In the rows, 128 means zero.
The rows of A fall into several groups, and each row is roughly a mix of its group's hidden directions.
A, 138 rows:
[[147 109 113 173 111 168 100 122 155 124 135 165]
 [134 163 121  73 172 111 147 131 126 144 127 104]
 [145 158 122 131  84 164 100 114 144 147 164 147]
 [133 156 103  73 143 135 158 102  94 134 144 127]
 [135 147 172 133 161  79 147 108 136 130  99 113]
 [149 147 143 142 128 107 121 136 141 137 155  57]
 [ 81 129 127 171 143  95 142 122 152 104 104 149]
 [147 160 143  79 143 109 123 127 114 165 130 168]
 [164 105 129  99 105 136 122 140 131 171 120  79]
 [142  89 103 125 128  84 115 132 125 115 123  72]
 [138 139 149  87 163 146 120  92  95 130 115  94]
 [135 142 180 120 159  92 139 106 120 114 114  91]
 [132 116 180 178 119 129 129  92 141 118 105 113]
 [155 125 124  68 146 124 118 138 103 159 140 161]
 [114 138 136 192 122 139  85 122 150 114 140 151]
 [144 174 139 111  93 150 113 117 127 145 136 179]
 [133 134 111 152 132 131 120  67 132 122 182 121]
 [ 93 114 129 168 119 124 146 109 158  99 148  85]
 [159 191 147 113 136  99 100 122 123 128 127 104]
 [122 130 158 130  83 138  93 161 134  92 132  95]
 [151 109 132  98 131 103 147 141 107  79 140  86]
 [123 120  87  64 128 157 149 144 133 136 143 133]
 [125 141  98 119 176 128 134 108 123 155  92 170]
 [ 92 141 102 117 148 170 128  79 135 115 146 147]
 [164 148 146 108  96 164 125 141 138 152 167 103]
 [109 139 144 133 108 181 130 114 146 163 161 158]
 [118 144  96 175 115 145  93 101 147 117 163 120]
 [156 126 135  84 117 137  99 134  85 159 147 156]
 [163  98 135  96 154 151 120  92 104 111 103 106]
 [163 131 128  83 127 121 106 151  89 124 160 157]
 [161 147 151 146 121  86 114 178 132 110 105 119]
 [155 132 128 134 123  82  97 151 110 112  93  88]
 [140 133 108 163 134  83 121 140 186 120 118 141]
 [121  99  89 147 122 147 131 150 187 131 122 153]
 [ 97  83 118 158 149 153 140 135 123 104 110 168]
 [122 107 127 120 184 141 127  97 100 160  96 137]
 [127 148 126 157 112  88 102 183 138 120 100 123]
 [144 150 134  90 108 161 134 127 132 155 118 184]
 [137 137 150  98 129 106 192 154 125 150 112 145]
 [138 120 105 173 149 125  81 101 168 130 134 120]
 [131 131 119 152  74 167  93 115 128 103 151 137]
 [165 119 112  84 166 151 126  95 110 120 104 121]
 [123 172 128  86 146 109 103 121  79 133 121 113]
 [138  96 100 115 130  79 123 130 110  79 116 110]
 [ 96 153 138 144 134  91  95 111  77 147 120 129]
 [134 114 164 175  99  96 116 112 140 117  95 107]
 [132 117 175 196 129 117 122 126 134 131 106 131]
 [134 106 118 166 107 166 136 138 144 152 171 159]
 [157 126 180 109 151 112 158 106 125 141  97 106]
 [108 149 146 138 119 172 130 118 104 124 117 189]
 [150 139 153  72 134 135 168 110  95 131 116 115]
 [ 91 115 126 179 149 140 123 120 137 163  87 124]
 [123 104 156 179 111 103 112 124 131 117  81 111]
 [148 138  88  68 130 124 126 117 134 140 130  86]
 [123  81 122 172 148 160 138 149 146 157 120 147]
 [158 145 142  87 108 137 107 120  98 178 122 145]
 [101 127  97  98 137 171 132  98 167 142 123 151]
 [ 88  92 138 153 109 124 111 120  89 122 104 164]
 [132 119 145  90 158 139 157  99  73 119 128 119]
 [ 99  74 120 171 145 135 128 127 106 112 105 152]
 [172 137 137  82 126 117 163 124 127  92 144 104]
 [148 108 145 100 114 159 157 136 183 133 100 130]
 [119 163  97  67 124 149 140 143 146 121 150 139]
 [119 113  94 141 117 145 137 153 190 122 131 162]
 [123 110 157  87 138 112 141 134  80 139  97 158]
 [101 108  95 119  99 120 155 106  84 127 166 121]
 [ 84 117 117 155 133 111 122 109 116 105 104 181]
 [129 116 137  79 128 126 122 125  87 139 138 185]
 [122 143 124 148  96 121  80  98  96 145 108 162]
 [148  94 142  93 133  96 149 169 118 128  92 111]
 [144 144 158  91 129 100 118 108  82 131 104  96]
 [156 130 141 142 129  91 112 176  94 121 109  95]
 [141 109 149 114 131  88 124 110  66 156 133 121]
 [102 110 166 164 129 116 127 138 111 105  77 149]
 [142 128  72  76 109 157 132 116 108 129 133 129]
 [140 130 136  96 147 127 166 142 162 120 175  94]
 [132 148  83  70 130 157 134 133 154 126 145 123]
 [173 149 116  70 114 103 128 122 148 133 148 118]
 [ 97 125 107  92 165  97 146 132  99 152  98 121]
 [115 137 132 150 115 156 106 108  76 106 112 169]
 [125  98 137 123 133 170 150 134 179 144  93 148]
 [ 86 142 161 128  94 119 127 151 120 163 141  90]
 [162  98 134  99 162 164 132 107 107 117 153 100]
 [125 116  95 109 142 145 136  78 114 133 181 138]
 [ 99 142 139 182  89 110 113 150 155 133 140 142]
 [175 101 150  91 155 147 126 120 128 115 101  99]
 [143 122  80 113 184 153 104 105 131 132 139 127]
 [145 136 140 136 113 106 130 205 141 139 111 125]
 [107 135 119 184 146 127 132 139 149  80 148 109]
 [ 85 122 115 113 139 171 143  89 140 126 135 167]
 [128 135 101 163 136 153 130 160 178  98 141 149]
 [109 104 114 111 156 177 144  80 113 131 144 139]
 [168 115 134  81 179 131 140 123 124 118 108 106]
 [129 108 133  77 166 128 154 153 131 158 126 160]
 [164 124 104 129 177 168 113 107 149 147 135 146]
 [ 86 117 143 170 119 115 127 150 125  99  96 165]
 [107 125 110 158 107 109  95 114 107 101 110 178]
 [156 129 188 148 116 153 135 160 152 114 144 134]
 [120 101 128 154  75 158 134 139 134 162 163 128]
 [160 153 131  97 118 132 125 111 137 172 150  81]
 [127 133 122 134 154 129 112  86  71 138 159 103]
 [100 144 125 166 115 125 101 101 101 108 108 173]
 [141 149 158 158  81 154 109 151 158 112 144 140]
 [143 160  95  84 136 131 135 161 135 135 172 145]
 [124 101 137  82 129 158 132 128  99 157 143 173]
 [102 135 135 179 120 119 144 119 162  98 133  85]
 [132 123 143  98 131  95 117 103  65 136 113 105]
 [111 132 118 118 175  74 126 134 120  86 118 112]
 [135 131 143 111  94 121 170 186 137 118 154 134]
 [138 125 121  88 155 154 127 130  99 151 116 184]
 [129 167 120  84 171  98 152 131 127 133 144 103]
 [109 169 163 120 114 149 144 110 135 149 137 180]
 [109 147 156 112 121 171 160 120 127 131 127 182]
 [117 154  92  60 133 140 137 135 122 125 151 142]
 [109 119 159  84 111 163 163 102 144 116 104 137]
 [ 89 121 130 172 121 110 127 126 104  80 136 159]
 [137 120 134  74 145 120 119 133 113 177 152 161]
 [110 156 159 137 138 172 146 133 117 141 109 179]
 [131 142 202 135 132 103 147 118 121 121 124  99]
 [133 169 106 134 178 121 119  96 146 150 110 156]
 [116 147 136 154 132 182 112 124 131 147 181 140]
 [137  96 105 133 126  72 103 135 129 116 143  85]
 [143 150 131 144 134  89 103 187 102 124 112 113]
 [119 106  63 115 117 164  92 133 123 131 136 130]
 [135 119 168 193 104 114 130 133 155 117 114 121]
 [113  79 165 175 127 123 143 130 104 128 108 148]
 [119 127 120 137  55 139 137 162 141 137 152 136]
 [120 141 129 117 124 186 140 126 151 147 160 171]
 [142 139 127 100 151 171 114  82  87 111 134 125]
 [131 138 146  84 123 145 138 124 118 165 110 185]
 [126 154 144 127 116  96 114 102  78 150 158 100]
 [105 127 135 131 169 150 155 133 159 135 184 119]
 [138 152 112 126  81 108 121 168 171 111 112 139]
 [ 96 139  88 120  70  97 127 140 120 108 133 123]
 [101 131 145 165 113 168 126 104 109 147  82 138]
 [131 150 115 162 108 138 111 121 181 150 159  99]
 [114 123 105 126 146 166 134 148 181 123 107 168]
 [127 114 140 170 141 128  73 118 151 105 141  95]]

Here is one row of each group, with its name. Which group are the others in?
[108 111 111 152 113 109 101 115 102 116  82 170] -> (119)
[136  93  79 119 133 150 114 173 140 103 149 137] -> (30)
[118 128 113 152 117 158 145  93 158 120 185 138] -> (127)

[119 105 108 158 142  93 125 130 132  85 139  78] -> (119)
[131  96 143  82 143 100 136 151  90 134 108 158] -> (119)
[152 130 114 116 155 108 144 141 165 129 148  69] -> (119)
[100  94 118 102 139 174 153  88 124 117 123 146] -> (127)
[111 130  93  74 117 153 154 151 145 126 151 152] -> (127)
[118 155 147  98 134 114 119  87  75 151 144 117] -> (127)
[124 176 141 107 150 141 130 112 121 144 152 184] -> (119)
[129 117 137  83 132 107 120 133 103 163 115 182] -> (119)
[166 133 125 125 120 129 137 104 134 160 189 101] -> (127)
[124 101 139  77 147  76 149 128 104 120 123 137] -> (119)
[104 144  92 159 108 160  79 125 134 128 151 147] -> (30)
